In the data rows, the value 50 means zero.
Some points, one per row:
(64, 54, 66, 74, 53, 37, 66, 64, 69, 41, 60, 34, 52, 65, 74, 49, 46, 99)
(42, 53, 61, 46, 65, 58, 45, 42, 31, 63, 56, 52, 60, 52, 48, 47, 63, 29)
(55, 51, 48, 42, 34, 43, 49, 46, 43, 54, 58, 47, 51, 37, 38, 33, 31, 34)
(53, 46, 54, 45, 42, 42, 51, 52, 49, 28, 28, 45, 50, 39, 56, 59, 61, 60)
(49, 60, 55, 17, 63, 55, 45, 64, 67, 46, 46, 77, 18, 99, 37, 64, 95, 38)
(58, 36, 28, 68, 36, 34, 47, 52, 50, 41, 62, 20, 74, 14, 61, 38, 04, 82)
(58, 61, 84, 53, 63, 40, 59, 50, 54, 40, 45, 41, 41, 62, 62, 54, 72, 66)
(69, 69, 47, 34, 53, 45, 45, 63, 82, 54, 61, 68, 14, 99, 43, 57, 66, 52)
(51, 35, 46, 70, 50, 40, 67, 42, 26, 26, 38, 21, 75, 00, 80, 59, 16, 59)
(28, 41, 64, 55, 47, 60, 44, 57, 61, 54, 38, 54, 51, 60, 41, 54, 74, 56)
(43, 50, 72, 06, 59, 56, 64, 43, 43, 43, 15, 45, 54, 48, 46, 65, 67, 37)
(53, 49, 52, 22, 47, 39, 46, 48, 55, 38, 40, 41, 41, 58, 44, 51, 53, 46)
(39, 47, 54, 68, 56, 65, 41, 45, 25, 64, 39, 56, 75, 22, 51, 48, 49, 45)
(57, 43, 26, 50, 23, 54, 55, 71, 85, 54, 74, 60, 38, 71, 38, 39, 26, 81)
(32, 70, 81, 40, 60, 64, 58, 37, 42, 50, 34, 62, 37, 74, 41, 71, 99, 12)
(38, 53, 41, 62, 40, 57, 47, 43, 44, 43, 38, 51, 49, 19, 47, 55, 58, 44)
(37, 47, 79, 59, 46, 50, 61, 33, 37, 51, 49, 44, 56, 48, 46, 44, 70, 42)
(51, 57, 63, 76, 49, 56, 38, 23, 21, 64, 55, 49, 54, 06, 44, 35, 43, 03)
(51, 39, 68, 78, 76, 43, 37, 56, 25, 68, 53, 37, 91, 23, 65, 35, 19, 68)
(44, 57, 56, 72, 43, 59, 63, 47, 55, 48, 55, 51, 56, 57, 58, 62, 57, 64)
(35, 55, 99, 27, 99, 49, 29, 27, 00, 74, 20, 49, 66, 31, 40, 41, 77, 00)
(52, 74, 14, 48, 46, 47, 51, 67, 68, 35, 63, 62, 40, 78, 36, 57, 41, 61)
(53, 41, 22, 40, 34, 53, 56, 71, 83, 43, 55, 55, 39, 79, 41, 56, 33, 84)
(51, 40, 53, 60, 42, 48, 42, 53, 64, 59, 68, 57, 42, 81, 45, 43, 54, 73)
(64, 68, 00, 63, 20, 49, 67, 99, 99, 26, 87, 64, 34, 99, 51, 60, 26, 99)
(41, 40, 64, 42, 59, 58, 45, 55, 51, 62, 61, 54, 53, 58, 49, 48, 61, 51)
(46, 41, 73, 19, 68, 42, 56, 49, 48, 47, 32, 44, 46, 51, 54, 58, 61, 39)
19 more points follow, each with its number after it:
(56, 32, 33, 56, 25, 40, 38, 40, 53, 57, 53, 37, 67, 23, 37, 25, 26, 66) 0
(48, 37, 60, 37, 66, 38, 56, 46, 41, 49, 36, 33, 63, 26, 63, 49, 38, 47) 1
(38, 49, 43, 59, 56, 60, 58, 55, 59, 57, 64, 47, 50, 66, 57, 61, 44, 65) 2
(42, 44, 33, 70, 54, 55, 41, 54, 45, 58, 65, 48, 74, 31, 43, 35, 25, 55) 3
(35, 47, 40, 58, 58, 61, 59, 52, 57, 62, 61, 46, 50, 61, 56, 61, 39, 63) 4
(63, 49, 18, 72, 35, 62, 43, 63, 50, 61, 75, 60, 64, 44, 41, 24, 17, 75) 5
(63, 48, 21, 96, 49, 42, 42, 54, 62, 65, 79, 36, 62, 47, 64, 34, 09, 80) 6
(65, 46, 53, 48, 64, 34, 36, 39, 38, 55, 38, 52, 43, 38, 54, 48, 60, 14) 7
(29, 53, 51, 65, 60, 57, 29, 32, 14, 51, 37, 39, 65, 02, 52, 48, 48, 13) 8
(58, 55, 60, 39, 65, 40, 31, 48, 60, 65, 48, 63, 30, 62, 36, 42, 64, 13) 9
(48, 48, 54, 19, 39, 55, 85, 66, 69, 18, 38, 52, 42, 94, 57, 78, 69, 85) 10
(47, 48, 42, 43, 40, 59, 59, 55, 59, 49, 57, 51, 47, 72, 53, 53, 47, 83) 11
(46, 43, 65, 40, 35, 56, 62, 53, 47, 36, 41, 54, 53, 36, 37, 48, 63, 51) 12
(66, 54, 43, 50, 33, 48, 54, 58, 69, 50, 66, 57, 40, 62, 42, 40, 42, 64) 13
(54, 56, 55, 48, 39, 51, 62, 54, 50, 38, 33, 47, 50, 42, 57, 51, 60, 62) 14
(63, 55, 47, 23, 44, 42, 45, 58, 70, 45, 44, 53, 26, 89, 47, 46, 63, 57) 15
(40, 50, 98, 31, 92, 48, 34, 42, 19, 68, 34, 51, 61, 53, 45, 48, 69, 14) 16
(29, 49, 54, 47, 63, 61, 55, 44, 45, 60, 54, 49, 49, 51, 51, 62, 47, 41) 17
(67, 48, 49, 47, 56, 34, 40, 52, 54, 51, 45, 55, 35, 58, 57, 50, 63, 34) 18
Which three of these numbered points are nearest to each point below, ignoring the 2 directions in which the first points spread most? Their numbers follow each, nearest first.
(59, 70, 64, 15, 42, 52, 68, 57, 78, 42, 35, 72, 10, 99, 43, 69, 98, 44) > 14 12 15
(55, 56, 53, 47, 45, 52, 66, 53, 46, 34, 39, 43, 55, 34, 64, 58, 45, 60) > 14 1 12
(57, 59, 59, 48, 34, 57, 52, 56, 70, 54, 63, 75, 14, 89, 43, 57, 76, 51) > 13 18 11
(39, 68, 45, 33, 57, 42, 46, 52, 41, 37, 44, 59, 33, 43, 29, 53, 58, 00) > 8 7 9
(48, 49, 76, 49, 64, 60, 45, 04, 00, 66, 46, 39, 75, 00, 51, 42, 37, 00) > 13 17 3
(38, 69, 40, 37, 53, 41, 51, 60, 53, 36, 52, 57, 32, 54, 30, 53, 52, 14) > 8 9 7
(41, 45, 45, 82, 53, 61, 43, 50, 33, 67, 44, 46, 86, 16, 59, 42, 33, 64) > 3 2 4
(64, 56, 28, 59, 47, 47, 51, 65, 86, 56, 70, 56, 26, 99, 57, 52, 47, 85) > 6 2 4
(45, 47, 48, 44, 42, 66, 56, 69, 65, 54, 44, 71, 48, 82, 49, 61, 69, 80) > 11 2 14
(56, 59, 46, 17, 40, 49, 66, 64, 75, 47, 61, 69, 21, 92, 38, 53, 53, 54) > 13 1 15
